Each row has a name. Each piece below is followed by the name of the row it came from, unless a question asks for something else. Each question is about the rows just above it. Places in a row count from 1.

J651: [116 171 101 153 131 139 155 136  93 171  93  99 143 164 101]
J967: [116 171 101 153 131 139 155 136  93  94  88 159 107  99 124]
J135: [167 126 128 169 131  95 159  94  88 126 100 105  87 105  77]
J11: [125 165  96 167 129 128 169 131  95 159  94  88 105  90 112]
[167 129 128 169 131  95 159  94  88] begins in row and place
J11, 4
[159  94  88 126] begins in row and place
J135, 7
asked: [ 93  94  88 159]
J967
asked: [125 165  96 167 129 128 169 131  95 159  94  88 105  90 112]
J11

J988: [123 122 192 140 123 146 100 125 154  93 127 112 121 144]
J35: [158 189 142 136 132 108 138 149 127  98 124 126 138 124]
J168: [137  85 121 128 131 128 101 145 102 122 123 137  81 132]
Where does [128 131 128 101 145 102 122 123 137] start? Give its row and place.
J168, 4
asked: [101 145 102 122 123 137]
J168
Where does [154  93 127] start? Give its row and place.
J988, 9

J888: [120 176 141 163  86  83  50 104 142 182]
J805: [114 120 176 141 128  83  83  50 104 142]
J121: [114 120 176 141 163  83  83  50 104 142]
asked: [114 120 176 141 163  83  83  50 104 142]
J121
[114 120 176 141 128  83  83  50] begins in row and place
J805, 1
asked: [120 176 141 163  83  83  50 104 142]
J121

J296: [ 60 177 139 155 190  51 162 206  63 153  74  82]
J90: [147 132 136 138 130 148 135 129 144 136 137 145]
J529: [138 112 141 109 146 141 152 143 109 106 132 157]
J828: [141 134 137 135 133 142 135 132 141 136 141 140]
J163: [138 112 141 100  96 163 103  83 168 109 184 146]
J7: [112 143 132 141 146 109 141 152 109 138 106 118]
Row and place where [109 184 146] starts:
J163, 10
Which row holds [112 143 132 141 146 109 141 152 109 138 106]?
J7
asked: [138 112 141 109 146 141 152 143 109 106 132 157]
J529
asked: [136 137]
J90

J978: [150 200 110 165 123]
J613: [ 85 133 168  89 172]
J685: [ 81 126 181  81 173]
J139: [ 73 121 179  81 168]
J209: [ 78 120 175  83 167]
J368: [ 83 120 175  78 173]
J189: [ 79 125 170  90 162]
J42: [159 211 119 163 150]
J765: [ 76 118 172  81 169]
J608: [171 188  83 175  98]
asked: [175  83]
J209
Where does [ 85 133] start? Give its row and place.
J613, 1
Where does [ 78 120 175  83] start? Give its row and place.
J209, 1
Where does [133 168  89 172] start? Give its row and place.
J613, 2

J831: [105  98 115 169 159 102 142 110  86 116 128  91 126 133  96  98 175 148
  90  92  86 136 148  92 163 142 187 145 128 104 120 135 147 147  87 130
 137 119 162  74 120  90 173]
J863: [151 151 134  83  99 145 105 151 172 150 128 160 138 108 161 157  79 100
 158 161 166 126 107 161  92  98  66  96 114 156 129 106 112 108 171 116
 116 124  86 179 135 169  76]
J45: [139 138 137 135 137 138 136 140 140 140 138 139 139  92  96  86  98 148
 133 175  90 136 137 139 136 135 135 135 136 139 137 135 138 137 140 137
 137 136 135 140 138 140 135]
J10: [126  89 107 162 181  89 113 157 127 182 144  95 182  85 160  99 152 125
  83 108  95 181 156 108 168  81 180  88  82 145 107  88 175 156 127 107
 144  82 137  90 138 133 149]
J351: [150 132 124  97 123 127  97 164 172 175 135 144 162  85 160 152  99  97
 136 151 150 151 119 152 110  75  89  76  92 164 119  86 133 120 171 105
 123 102  89 161 140 171  85]
J973: [130 106 117 151 164 106 120 150 131 166 141 111 165 100 131 126 159 128
 102 118 111 165 148 119 155 100 162 104 101 142 117 104 160 148 131 116
 140 101 135 108 137 135 143]
J110: [130 106 117 151 164 106 120 150 131 166 141 111 165 100 131 126 159 128
 102 118 111 165 148 119 155 100 162 104 101 142 117 104 160 148 131 116
 140 101 135 108 137  77 170]
J225: [150 132 124  97 123 127  97 164 172 175 135 144 162  85 160 152  99  97
 136 151 150 151 119 152 110  75  89  76  92 164 119  86 133 120 171 105
 123 102  89 161 134 172  70]
J677: [101 119 128 156 130 125 157  86  78  76 117 106  88 169  90  98 155 156
 115  99 100 100 134  99 144 179 166 179 162  87 134 167 119 133  79 147
 130 150 165  89 112  78 170]
asked: [133  96  98 175 148  90  92  86 136]
J831
asked: [150 132 124  97 123 127  97 164 172 175 135 144 162  85 160 152  99  97
 136 151 150 151 119 152 110  75  89  76  92 164 119  86 133 120 171 105
 123 102  89 161 140 171  85]
J351

J369: [123 122 126 131 146 113 119 137 123 143]
J435: [125 114 121 131 141 120 119 137 123 139]
J483: [195  56 150 131 189 109 119 141 109 151]
J154: [125  75 110 141 185  61 123 119 137 182]
Where does [141 185  61 123 119 137] start? Give its row and place.
J154, 4
[141 120] begins in row and place
J435, 5
[ 75 110 141] begins in row and place
J154, 2
Row and place where [137 123 143] starts:
J369, 8
asked: [141 120 119 137 123 139]
J435
Where do [123 122 126 131 146 113 119 137 123 143] appear?
J369
The row with [123 119] is
J154

J55: [ 66 175 148  96 139 182 123 120 153 119 143 140 127 101 193 101 134 189
 169 107 141  90 113 130 116 151 157 162]
J254: [156  91 102 122  93 130  64 129 159 140 116  67 107 192 137 130 160 143
 162 139 135 136 132 132 135 159 117 125]
J905: [ 84 201  96 148 153 139 140 143 120 127 119 182 123  81 204 155 116 189
 169 129 141  90 113  86 116 151 157 162]
J561: [ 84 201  96 148 153 139 140 143 120 127 119 182 123  81 204 155 116 173
 180 107 116 128 117  87 100 174 157 163]
asked: [ 84 201  96 148 153 139 140 143 120 127 119 182 123  81 204 155 116 173
 180 107 116 128 117  87 100 174 157 163]
J561
asked: [ 66 175 148  96 139 182 123 120 153 119 143 140 127 101 193 101 134 189
 169 107 141  90 113 130 116 151 157 162]
J55
[107 192 137 130 160] begins in row and place
J254, 13

J96: [104 125 110  99 143 194 102]
J424: [143 127 123 120 137 128 130]
J972: [132 126 114 131 126 126 130]
J167: [ 84 125 103 134 147  95  99]
J971: [168 114 126 131 126 205 161]
J635: [122 130 129 133 136 129 130]
J862: [122 151  79 148 137 115 131]
J744: [133 120 113 117 140 131 131]
Row and place where [110  99 143 194 102] starts:
J96, 3
Where does [126 114 131 126] start? Give its row and place.
J972, 2
[132 126 114 131 126] is in which row?
J972

J815: [139 129 128 120 127 123 126]
J242: [147 152 135 209 130  86 170]
J970: [155 120 128 129 123 127 110]
J457: [155 120 128 100 126 159 119]
[127 110] begins in row and place
J970, 6
Row and place where [129 128 120 127 123] starts:
J815, 2
[139 129 128 120 127] begins in row and place
J815, 1
Where do [155 120 128 129 123 127 110] appear?
J970
asked: [155 120 128 100 126]
J457
The row with [128 100 126 159 119] is
J457

J282: [ 88 169 113 155 179]
J377: [163 108 129 102 102]
J276: [ 49 196 113 155 179]
J835: [174 124 127 127  90]
J658: [101 115 187  74 133]
J264: [ 65 141 108  93 154]
[ 88 169 113 155 179] is in which row?
J282
asked: [ 49 196 113 155 179]
J276

J719: [112 117 135 168 134 103 146 108 108 107]
J459: [108 161 140 159 151 108 139 110 158 157]
J866: [102 159 136 124 129 121 129 117  76 141]
J423: [189 112 123 112 139 153 131 121 153 115]
J947: [122 147 137 120 134 113 117 126 122 155]
J185: [116 127 137 165 122 141 121 127 119 137]
J889: [120 114 122 135 138  86 122 111 136 139]
J860: [113 136 124 159  86 148 114 153 150 129]
J280: [ 91 192 122 137 165 166 130 145 160 104]
J26: [ 98 180 130 117 153 146 125 151  74 132]
[159 136 124] is in which row?
J866
asked: [117 135]
J719
[137 165 122] is in which row?
J185
asked: [148 114]
J860
Which row holds [137 120 134 113 117 126]?
J947
Where does [120 134 113] start? Give its row and place.
J947, 4

J601: [163 120 135 104 119 142 124 157 169  85 129 193  99 140 125 122 175  68
 130]
J538: [130 102 132 157 143 135  63 120 154 103 134 159 155 142  99 102 111 103
  86]
J309: [123  77 151  81 112 130 149 138 148 111 110 109 168 150 153 142  97  82
 173]
J917: [138  77 111 151 112  81 149 109 138 148 168 110 130 156 133 175 126 127
 145]
J442: [142  98 102  81 112 130 149 138 148 111 110 109 168 150 133 175 126 127
  89]
J429: [172  69  95 105 120 139  95 112 150  65 120 154  89 128 124 102 110  62
 131]
J269: [152  97 154  99 110 144 125  87 132 106 114 150 109 129 152 118 125  96
 153]
Where does [142  99 102] start? Give its row and place.
J538, 14
The row with [111 151 112] is
J917
asked: [168 110 130 156 133 175 126 127 145]
J917
Row and place where [ 77 151  81 112 130 149 138 148 111 110 109 168] starts:
J309, 2
asked: [152  97 154  99 110 144 125  87]
J269
Row and place where [154  89] starts:
J429, 12

J51: [166 130 172  93 156]
J920: [143 129 156 117  60]
J155: [167 172  93 130  94]
J530: [158 146 134 122  64]
[129 156 117  60] is in which row?
J920
Which row holds [117  60]?
J920
asked: [167 172  93]
J155
[172  93 130] begins in row and place
J155, 2
Where do [172  93 130] appear?
J155
Where does [130 172  93 156] start? Give its row and place.
J51, 2
Row and place where [ 93 130  94] starts:
J155, 3

J275: [158 111 127 127 147 106 139 166 101 122]
J514: [108 145  92 140 132 115 138  68 164 152]
J111: [139 146  92 140 132 115 138  68 164 132]
J261: [204 130 114 129 146 105 141 161 112 121]
J100: [141 114 131 147 125 148 178  87 142 136]
J662: [187 128  98 125 154  97 139 147 107 135]
J787: [175 124  96 122 147  84 125 155 111 134]
[139 146  92 140 132 115 138  68 164 132] is in which row?
J111
Row and place where [130 114] starts:
J261, 2
Where does [139 147] start? Give its row and place.
J662, 7

J344: [150 161 170 138]
J497: [130  81  68 179]
J959: [125 152 111  86]
J520: [125 129 170 187]
J987: [118 149 161  64]
J392: [125 120 111  86]
J603: [137  53  64 158]
[125 152 111] begins in row and place
J959, 1
Where does [149 161] start? Give its row and place.
J987, 2
Which row holds [125 120]?
J392
[152 111] begins in row and place
J959, 2

J65: [127  76  82 108  60 116 148 172 118]
J28: [ 94 146 143  97 125 142 126  93 116]
J75: [145 174 194 172 185 155 125 129 134]
J203: [134  86  80 133 119  83 134 137 134]
J212: [107 102 101 128 103 121 109  95 121]
J655: [ 93 162 161  93 128 146 172 133 129]
J829: [117 156 149 139 148 125 155 106 141]
J262: [129 144 123  92 125 111 156 140 133]
J612: [106 175 151 122 162 152 143 111 139]
J747: [132 167 152 141 156 155 154 141 146]
J364: [114  95  79 113  94 102 148 140 126]
asked: [155 125]
J75
[ 82 108  60 116 148] begins in row and place
J65, 3

J420: [124 150 118 102 154 126 151 106  82 131 163 134]
J337: [156 125 153 113  98 102 116 137  96 123 151 133]
J8: [136 119 139 118  90 118 112 145 124 181  87 120]
J705: [138 123  91 128  92 118 174 151 118 149 151  99]
J454: [115 126 153 102 131 129 136 114 166  94 144 138]
J18: [116 135 133 122  96 133 180 134  75 123 177 153]
J50: [156 125 153 113  98 102 116 155 131 163  82 125]
J693: [137 139  86 108  92  88 122  94 114 166 128 132]
J62: [156 125 153 113  98 102 116 155 131 163  82 122]
Where do [174 151 118] appear?
J705
Where does [ 94 114 166] start? Give its row and place.
J693, 8
asked: [156 125 153 113  98 102 116 155 131 163  82 125]
J50
asked: [156 125 153 113  98 102 116 155 131 163  82 122]
J62

